(in the rows, 100 means zero)
One turn moves every row onto another: examples first, then more rows asked
J_790: 106,114,78,93,108,102,110,92,93,130,102,89,102,86,124,119,99,97,89,131,76,86,100,110,118,115,115,75,90
J_625: 78,89,106,83,97,109,86,65,126,107,107,87,100,99,98,127,86,73,90,94,80,92,111,105,105,95,92,94,109
J_506: 109,127,89,83,100,98,104,80,103,88,104,111,91,91,114,77,118,96,101,86,96,67,99,103,85,122,96,80,100
J_236: 102,109,86,102,122,92,108,88,97,130,112,80,109,85,116,115,90,105,76,128,78,75,113,120,102,118,113,73,90
J_248: 97,103,69,92,92,98,107,125,105,100,107,92,94,101,118,103,96,94,78,104,92,97,95,111,100,142,119,123,102
J_823: 112,113,75,85,139,117,101,110,85,120,92,99,104,98,105,115,89,119,87,105,101,94,108,102,107,100,86,92,77
J_138: 90,82,92,80,109,120,102,113,117,83,110,112,96,88,120,101,97,92,86,112,103,130,94,111,116,107,112,109,89
J_176: 109,115,76,89,128,123,82,123,97,111,88,101,91,96,96,119,84,109,85,105,83,95,99,99,102,98,96,104,91
J_388: 75,99,90,126,96,82,101,91,112,109,127,108,96,80,117,109,99,102,82,97,80,73,114,130,90,113,101,112,92
J_822: 97,89,100,90,107,116,114,130,110,88,109,101,83,98,104,104,91,99,91,96,95,129,107,116,109,106,112,109,85
J_433: 73,99,95,112,84,87,110,69,110,117,116,105,105,84,124,122,98,105,91,87,90,78,111,113,83,115,109,103,76
J_337: 102,110,86,85,109,99,115,79,107,102,117,111,95,93,105,78,123,93,103,91,96,63,99,96,90,126,88,77,107
J_479: 91,88,92,75,109,98,117,101,108,99,115,95,112,112,94,76,126,90,98,109,101,96,107,127,114,89,106,71,114
J_364: 96,122,85,83,103,111,118,89,109,104,106,121,101,88,114,80,126,100,97,89,104,62,115,100,93,117,89,83,112
J_525: 87,91,117,77,98,97,95,62,120,99,92,91,96,84,97,117,95,85,90,89,94,89,108,100,107,84,103,99,119
J_97: 94,88,89,97,104,120,107,113,105,70,116,113,96,103,108,95,98,103,77,106,84,133,101,117,112,108,107,108,92
J_576: 88,116,100,89,112,93,99,70,103,121,89,72,110,103,92,133,94,83,72,93,88,81,88,120,89,96,117,98,91
J_667: 80,110,98,93,110,105,96,78,88,127,97,65,111,97,107,136,88,99,90,93,82,92,90,114,93,97,125,97,99
J_341: 99,107,91,97,118,93,102,89,86,125,91,87,107,85,112,88,98,107,89,131,73,87,110,111,106,131,114,73,92
J_536: 79,104,92,92,116,100,100,86,102,126,88,77,110,104,105,141,85,84,96,99,88,86,83,111,97,88,119,99,109
J_658: 92,110,102,125,92,76,111,89,103,116,125,107,95,89,132,111,85,101,91,88,82,78,101,120,91,112,99,100,86
J_242: 85,97,81,95,92,89,112,133,94,89,106,93,103,91,106,112,100,104,76,98,86,94,101,115,86,136,106,117,101
J_583: 90,97,68,94,94,97,113,123,98,106,111,103,97,85,120,104,87,105,70,97,88,101,95,112,87,138,110,123,102
J_980: 102,117,90,87,136,132,111,90,86,119,111,113,111,98,117,78,111,106,117,98,92,89,102,109,98,97,116,90,77
J_110: 111,112,91,85,132,120,119,89,88,104,100,113,111,100,113,91,131,104,111,84,83,85,95,105,97,91,119,82,82
J_363: 114,117,98,81,130,125,105,89,86,105,117,109,102,102,119,86,118,100,112,94,93,92,80,119,93,95,111,82,77
J_162: 93,102,83,101,109,98,97,73,98,130,98,64,114,107,99,129,92,87,90,97,79,89,82,113,87,90,117,99,93
J_39: 110,116,93,77,106,109,105,82,109,116,112,107,101,77,108,77,123,104,105,76,94,64,110,107,90,123,94,75,98
J_672: 86,87,93,83,97,122,99,117,93,105,84,111,99,114,113,116,93,109,90,84,103,99,109,130,99,74,104,86,75
J_301: 84,90,107,85,89,105,99,65,127,93,106,85,98,100,92,125,97,89,97,87,89,91,107,116,111,87,103,87,120
J_660: 89,104,91,103,114,81,110,102,125,106,134,98,95,94,89,87,103,106,97,88,103,91,118,87,91,96,92,114,107
J_884: 88,91,101,87,97,100,87,61,134,109,98,98,95,96,96,126,99,85,85,91,95,94,96,109,112,80,94,74,114
J_321: 107,127,88,81,140,122,119,92,94,114,96,101,103,103,120,79,121,92,108,92,96,90,107,116,92,104,110,87,79
J_537: 98,84,90,89,108,124,100,122,118,85,102,125,99,94,113,99,97,98,88,98,90,125,102,119,112,100,108,111,95
J_166: 82,93,93,73,89,96,107,98,124,103,103,97,108,117,87,88,119,100,99,105,89,101,111,116,103,74,111,65,104
J_869: 86,100,116,88,90,93,103,63,130,117,105,93,93,104,91,122,90,82,92,91,87,99,90,111,113,85,100,88,99
J_327: 98,102,103,87,113,102,99,79,90,130,101,67,109,103,101,130,91,90,93,91,83,84,86,114,101,94,121,114,107
J_23: 110,116,97,89,139,128,100,94,87,111,98,107,110,103,108,88,122,96,111,97,92,93,88,103,97,99,112,73,81
J_894: 91,107,75,100,95,100,107,130,96,99,105,97,94,84,110,101,88,109,79,102,105,106,86,122,97,139,108,107,106
J_291: 82,109,78,101,106,86,102,101,122,101,131,115,98,96,83,86,122,103,104,94,89,91,113,97,99,96,84,110,106
J_139: 84,95,96,73,103,112,86,104,102,93,85,114,104,116,104,107,104,102,83,84,99,91,102,144,92,74,102,93,77
J_811: 87,98,98,85,98,124,94,101,112,106,95,106,110,120,113,121,101,104,89,72,103,80,102,136,113,79,116,88,78
J_797: 83,106,86,89,95,97,109,129,98,94,108,103,83,72,102,111,102,94,68,103,89,98,100,116,99,132,109,117,95
J_343: 95,129,87,77,104,108,118,84,106,111,108,121,90,81,113,72,128,90,105,94,89,75,106,107,107,115,88,83,99
J_789: 90,80,104,88,114,110,98,127,105,83,113,117,93,91,107,107,87,108,88,99,90,125,101,120,118,107,110,101,89
J_656: 108,109,85,75,123,122,88,111,81,115,84,112,103,92,89,123,102,110,85,115,95,92,104,97,116,97,97,109,81
J_653: 81,92,82,72,106,99,104,94,133,94,111,86,100,112,96,82,123,94,93,106,98,98,116,122,94,85,118,73,104
J_670: 90,97,77,95,109,89,111,106,117,98,136,111,92,87,87,105,104,96,95,97,94,103,105,92,81,90,81,116,111

J_653 turns into J_660
J_537 turns into J_301
J_291 turns into J_388
And these:
J_110 turns into J_97
J_576 turns into J_321
J_525 turns into J_506
J_670 turns into J_433
J_162 turns into J_980

